cols: E J K M B P A D G F
K_393: [ 99 120 107 111 141 132 113 101 117 124]
K_537: [ 84  81  97 121  96 100  96 105  75  87]
K_750: [154 169 164 150 136 110 131 134 148 140]
K_723: [133 153 149 157 163 157 157 150 161 163]
K_759: [ 84  81  97 121  96 100 142 185 180 184]
which: [ 84  81  97 121  96 101  96 106  75  87] => K_537
down: [ 75 148 161 180] => G
which: [ 83  81  95 122  95  99 142 183 180 183] => K_759
down: [150 157] => M
down: [164 149] => K
down: [136 163  96] => B

cols: L Y T Q C S
K_750: [141  57 106  95  95 161]
K_139: [ 79 131 195  78 200 145]
K_339: [ 79  65 195  78 200 145]
K_723: [141  57  79  95  95 161]
which: [141  57  78  95  95 160] => K_723
which: [ 81 131 195  79 200 144] => K_139

cols: W H N V Z
K_676: [184 103  89 178 117]
K_31: [157 117 102 165 122]
K_723: [ 78 148 176  62 125]
K_339: [118 134 147 109 121]
K_537: [184 103  89 178 137]
down: [ 89 102 176 147] => N
down: [ 62 109] => V
down: [118 184] => W
down: [147  89] => N

cols: Saf Rol busoz Vas rik Balim
K_339: [122 130 147 137 127  98]
K_676: [155 154 153 121 124 125]
K_393: [124 137 109 105 104 127]
K_821: [135 128 133 152 106 105]
K_646: [152 170 172 104 120 131]
K_750: [133 119 111 140 111 152]
K_759: [130 116 165 115 102 133]
K_31: [ 91 152  55 146 150  97]
which: [122 137 110 106 103 127] => K_393
down: [121 105 152 104 140 115 146] => Vas
down: [124 135 152 133 130  91] => Saf
down: [125 127 105 131 152 133] => Balim
which: [152 170 172 103 120 131] => K_646
down: [127 124 104 106 120 111] => rik

cols: Dez vof Vano bimu gel sasik
K_750: [157 151 131 148 139 131]
K_676: [128 133 118 126 148 137]
K_537: [135 113 104 122 138 145]
K_821: [117  96 127  74  72 128]
K_610: [133 132 127 129 126 126]
K_31: [158 161 135 139 140 134]
K_393: [121 143 137 148 142 120]
K_139: [134 119 116 132 141 140]
K_646: [149 137 128 126 121 131]
which: [122 144 137 147 142 121] => K_393
down: [122  74 129 139 148 132 126] => bimu
down: [151 133 113  96 132] => vof
down: [161 143 119 137] => vof
which: [118  96 127  74  72 128] => K_821
down: [ 72 126 140 142] => gel

cols: vome bebim palo dugag zozi Dokil lesez
K_759: [125 111 124 134 138 109 139]
K_139: [ 58 145 109 145 136 117 154]
K_537: [ 93 111 124 134 138 109 139]
K_750: [ 58 137 109 145 136 117 154]
which: [ 58 137 108 145 135 117 154] => K_750
down: [145 111 137] => bebim
which: [ 58 145 110 145 136 117 154] => K_139
down: [124 109 124] => palo
which: [125 111 124 134 138 109 139] => K_759

cols: bubob tis vir madi dibe leve Lag fego fomor
K_31: [ 74 118 107 173 150 151 150 158 135]
K_646: [ 74 118 107 173 150 151 150 144 135]
K_821: [170  86 120 108 145 157 153 114 150]
K_139: [155 122 133 149 131 114  89  91  97]
which: [155 122 133 149 131 114  89  91  97] => K_139
down: [118  86 122] => tis
which: [ 73 119 107 173 150 150 150 157 137] => K_31
down: [114  91] => fego

cols: Luz teve riki Zat gokik piga Zor Sovas
K_339: [144 123 138 146 136 133 144 145]
K_393: [120 126 117 116 127 118 114 131]
K_821: [124 102  99 139 103 137 119 129]
K_750: [126 160 144  94 149 120 115 119]
K_610: [120 137  88 134 118 147 105 139]
K_676: [125 154 144 108 139 130 124 103]
K_723: [144 123 138 146 136 133 144 166]
K_537: [129 135 119 138 128 142 125 136]
K_139: [118 129 125 114 127 115 118 122]
K_31: [137 102 143 135 130 104 150 116]
K_759: [139 140 136 131 141 132 131 143]
K_646: [129 113 116 138 110 143 135  69]
which: [137 101 144 134 131 103 150 117] => K_31
down: [103 166 136 122 116 143] => Sovas
down: [139 136] => gokik
down: [147 130 133 142 115 104 132] => piga
down: [118 139 136] => gokik
which: [129 135 118 139 128 142 125 136] => K_537
which: [120 127 114 118 127 117 113 130] => K_393

cols: matis gar Limip fiful lar nidop toz lim tof
K_139: [137 153 139 177  82 174 115 158 160]
K_610: [ 78 108 148 126  89  97 155  94  76]
K_759: [137 153 139 177  82 174 115 143 164]
K_646: [137 153 139 177  82 103 151 168 121]
K_393: [ 86 121 118 177 155 126 183 139 155]
down: [126 177] => fiful
which: [ 79 108 148 126  89  97 155  94  76] => K_610
down: [148 139] => Limip
down: [168 139] => lim

cols: poniz zun pab rora Zev mobip
K_339: [101 114 125 143 103 104]
K_759: [144 119  73 154 134 134]
K_646: [136 148 150 165 120 148]
K_676: [112 174 175  98 137 127]
K_821: [112 174 175  98 128 127]
K_31: [151 147 152 173 137 156]
K_537: [106  91  57 143 105  97]
which: [111 173 175  99 138 126] => K_676
which: [136 148 150 165 120 148] => K_646
which: [144 119  73 155 132 133] => K_759
which: [151 147 151 173 138 156] => K_31
which: [110 172 175  96 128 128] => K_821

